One vector is turned by the same rotation once a step. Each row is the vector after some number of steps, and that number follows the row.
The counts run from 0 to 611.
[133 126  99 146 149 184 113 122 162 175  71 164 124 117 124  96 128 101
 124 105 165 116 143 151 146 146 130 157 125  97 138 130 124 120 113 112
 103 130 108 174 132 111 102 172 144  46 146 180 101 154 104]
298
[168 133 142 129 108 110 166 126 106 102 103 121  61 155 123 147 162  98
 158 166 128  86 154  96 149 142 147 116  93 140 151  90 133 121 100 118
 141  65 141 104  88 117 102 130 110 157 112 100 144 110 108]
3
[146  77 131  56  90  71  88 103  73 118 114 158 115 123 111 118 128 117
 124 133 112 100 103 127 123 124 118 125  92 134 139  99  86 122  97 142
 111  81 127 100 155 106  83 149 132 151 115 107 155  99  92]
348
[ 77 143 127  93 136  89 178 130 114 145 138 101 142  96 152 148 107 149
 129 136  88 123 137 127 135 105 130 112 143  90 156 139  81 126 117 195
 125 139 141  94 148 148 162 130  98 139 131  93 161 108  58]
449
[135 116  79 178 114 175 125 187 163 181 149 101 104 129 129  90 115 118
 159  91 124 161 118 135  90  96 155 166 122 130  95 148 134 148 117 136
  94 146 135 105  87 141 122  98 134 176 140 135 146 109 155]
155
[152 119 128 119 129 150 148  94 192 123 134 136  99 154  92 100 176 140
 109  84  89 132 142 130  96 142 117 143  94 135 125 142 115 116 100 134
 114  94  94  93 169 130  67 142 115  87 135  54 114 131 143]
578
[ 66 189 139 129 152 129 120 158 103 135 133 131 116 136 154 163 132 138
 185 113 167 102 134 122 115 153 128 119 107 117  86  77  86  76 150 130
 151 146 151 155  98  98 130 149 132 195 110 129 148  99 126]
453
[146 140  78 126 119 119  97 111 118 131 101 104 130 114 129  88 135  85
 136 138 176  90 168 125 188 143 121  77 126 113  96  99 108 135 164 158
 155 201 126 139  99 133 145 157 123 127 102 142 110 154 141]
405
[132 150 119 123 145 173 137  99 205 143 126 129  87 140  53 140 138 111
 125  78 156 124 105 141 109 121 102 135 108 144 108 105 153 169  98 139
 168 115 134 158 113 155 116 122 123 108 133  94  87 143 140]
123
[126 128  98 178 159 155 123 153 130 144 189  91 100 164 139 146 140 163
 159 153 136 140 138 100  88 127 140 168 120 142  86 129 142 136 126 101
 108 136 116 139  83 139 113 142  69 110 154 129 141 116 176]
431
[118 136 143 112  95 156 126  88 151 106 114  96 129 107 110 126  92 118
 114 101 160 116  73 100 163 104  92  63 153 121 137 138 101 125 154 134
 200 195 165 109 149 114 149 145 178 157 131 105  98 144 128]
513
[111  70 171 146 127 135 182 114 134 116 118 117 104 140 116 142  60 137
  86 157 131  98  92 121 125 118 143 138 155 142 191 146 145 154 121  71
 143  93 202 123 145 152 143  98 119 132 157 116 106 145  96]
212
[143 142 122 155 114  84 130 108 128 146  95 113 163  87 178 163 133 137
 147 169 117 130 147 142 150 127 136 156 114 147 198 140 111 149 114  72
 110 102  91 129 158  91 133 154 100 108 119 145 138 102  81]
480
[138 132 158 173 123 158 162 104 169  98  87 134 139 120 154 159 102 138
 117 126 144 114  94 126 145 135 112 167 146 156 178 140 158 156 156  60
 142 139 152 113 150  86 146 118 147 101 156 150  88 167 127]
482
[174 142 139 116 124 126  98  91 143 103 141 136  46 119  51 132 117 112
 127 161 150 113 156 112 140 119 131 127  86 159 128 124 137 151 109 118
 140  82 115 131  81 148  72  99 131 148  92 149 155 102 136]
463
[124  84 137  89 109  75 144 104  92  74 106  87 112 149 113 116 125 139
  85 155  89 119  81 117 117 108 138 122 122 125 176 144 132 121 143 133
 144  77 166 103 142 135 115 147 121 137 167 133 134 117  77]
280
[105  94 119 144 149 102 120 109  74 140 116 123 115 129 135 172  87 166
 139 152 178  70 102 109 138 166 137 128 122 128 157 107 121 126 121  85
 153 125 185 144 123 137 121 146 125 125 130 173 107 161  94]
390
[124 141 180 127 172  91 158 123  85 106 158 102 183 157 100 188 118 101
 115 170 160 107 150 124 123 143 128  99 131 122  88 134 144 113 150  74
 154 122 155 149 139 184 164 137 106 113 137 101 111 137 126]
490
[103 192 138 149 135 106  90 175 105 122 133 126 164 146 128 139 160 133
 151 150 135 165 156 141 110 112 125 159 116 123  61 131 166 123 172 133
 110 160 103 150  74 107 140 112 140 149 124 180 137 120 183]
315
[109 119 172 128 109 176 122  92 155  60 110 156  76 136 182 111 147 124
 131 129 116 161 121 129  75 115 120 179 125 139 116  93 119 144 125 168
 138 127 130  97 116  59 115 122 118 176 113 137 157 117 167]
524
[149 151 126 132 132 128 118 182  94 137 173 155 124 161  70 176 144 147
 130 131 117 136 137 116  89 115 126 171 119 125  93 154 156 119  91  70
 120  59 116 169 135 149 103 123 137 106 145 114 115 108 147]
600
[114 135  83 137 149 156 104 154  97 191 142 148  95 167 100  95 133  78
 150 108 143  96 121 125 127 151 149 147 121  88 132 104 131 104 104 158
 122 144 175 125 118 124  92 179 143 113 141 171 106 163 125]
568
[114 126 188 137 107 111 169 123 111  98 123 101 183 103 155 154 105  73
 113 188 130 175 132 144 142 103 118 110 182 127 149 129 167 159 135 131
 142 157 160 117 119 136 193 128 119 125 116 116 117 136 143]
312
[129 180  76  97 157 121 112 104 126 129 154 114 130 131  83 113 161 115
 139 104 124 141 155 125 158 109 102 114 117 106  87 143  55 123 175 165
 119 171  93  99 114 127  90 126 140 136 129 128 173 120 124]
516
[115 163 113 131 120  68 126 104 136 103  88 125  93  90 155 151 135 140
 155 179 118 110 154 120 158 124 127 129  98 153 187 102 126 136 140 111
 133 103  87 110 140  74 129 159  93  92 113 140 150 113 109]
411
[163 108 146 143 111 130 135  99 185 113 125 136 150  83 153  97 108 117
 109 109 111 146 148 150 145 101 113 101 173 157 160 145 146 159 148 144
 126 177 117  71 163 121 158  77 147 119 104 106 127 141 183]
196
[126 144  96 150 127 207 132 165 137 156 125 139 184 147 124 119 164 126
 125  64 112 152 124 145  88 146 129 181 143 117 101 153 138 110 104 123
  73 168 101 145 124  95 126 140 148 136 161 155 143 105 120]
546
[170 148  95 113 120  92 188 143 121 124 149  90  98 119  80 141  90 116
 158 160 120  83 153  82 160  84 160 133 135 124 142 159 123 132 174 115
 132 115 149  99 135 148 137  90 106 157 139  97 134 149 155]
103
[168  72 133 123 131 129 121 144 124 123  89 182 124 139 148  90 135  74
 127 163 141 101 198 121 143 143 129 160 111  85 138 105 103 123 125 125
  87  85 102 129 124  99 100 134 106 118 100 141 160 126 138]
526
[166 170 127 159 100 157 175 169 128 134 131 105 147 137 155 175 135  82
 152 165 117 134 159  97 160 107 122 175 147 115 142 149 125 133 135  89
 102 137 106 135 106  89 140 141  96 140 139 124 140 140 124]
203
[104 135 108 143 158  81 145 153  72 147 143 114 157 135 148 132 135 109
 146 156 140  87 176 127 151 165 168  59 121 120 129 110 170 113 118 137
 153 116 144 134 116 203 148 138 108 112 109  84 103 110 113]
220
[127 127 148  80 126  99 110  84  89 113 115 124 159 159  79 121 141 156
 119  71 122 117  45 124 117 140 120 106 122 135 115 128 124 114 157 146
 129 141 158  90 171 121 120 136 170 155 139  99 103 138 100]
169
[127 147 133  98 127  91 111  60 113  98 126  90 168 117 143 122 160 116
 126 163  99 196 146 159 132 104 120 128 123 131 110 154 106 146 135 183
 114 164  82  80 118 114 136 132 137 138  90 143 159 112 137]
586
[134 125  49 173  99 135 123 166 142 145 158  78 113 123 158  71 155 132
 164 142  87 133 151 119 122 115 174 138 124 123 100 145 115 122 147 139
 104 140  86 120  91 154 121 103 124 171 119 143 180 104 149]
156
[ 84 117 142 177 154 139 143 142 153 127 105 158  86 135 182 111 137  83
 157 155 173  94 168 116 125 151 152 135 109 104 143  75 135 127 107 120
 133  79 164 170 103 115 108 157 110 110 108 106 112 142 143]
182
[121 154  83  99 134 102 164 160 146 146 159 100  86 138  71  95 126  89
 141 102  91 130 104 116 136  74 129 161 104  82 128 144  82 115 134 125
 135  88 152 103 166 130  89 162 107 145 138  65 128 118 119]
171
[181 105 141 130  69 155 186 146 132 103  67 120 172 155 129 122 118  85
  77 119 119 125 114 150 143 124 133 137 138 153 166 144 166 145 107 115
 103 123 114 115 115 112 167  88 153 164 145 127 139 121 100]
96
[ 45 136 145 133 141 124 106 151 142 142 148 148 107  99 179 122 137 154
 146 107 120 162  95 119 121 134 115 104 153 112 128 107 150 101  97 184
 181 155 168 145 159 114 152 186 131 115 126  99  73 127 131]
291
[136 129 137 134 138 124 116 140 139 145 133 162 139 120 119 155 117 147
 128 102 165 105 130 118 101 104  93 184  93 141  83 127 108 123 196  23
 116 110 109 161 137 110 106 106 135 138 135 165 159 137 162]
484
[196  79 128 125  90 196  86 167 151 135 154 171 117 150 110 121 120 102
 118 127 120 149 125 141  97 119 108 172 148 151 125 126 139 156  68 114
  91 100 111 138 127 114 125 106 124 135 116 138 147 119 171]
255
[127 173 121  83 161  82 137  44  92 137 144 113 131 122 104 128 137 130
 139 139 114 152 160 134 149 127 114 110 115 121 124 125  60 130 129 179
 130 159 108  53 111 125 103 122 124 139  93 127 154 115  92]
517
[112 114 140 156 100  84 139 157  77 140 146 107 138 123 164 149 112 108
 140 173  93 150 124 127 129 123 176 135 164 141 185 128 162 144  62 142
 126 139 168 102 120 134 170 131 130 147 103 111 117 114  89]
42
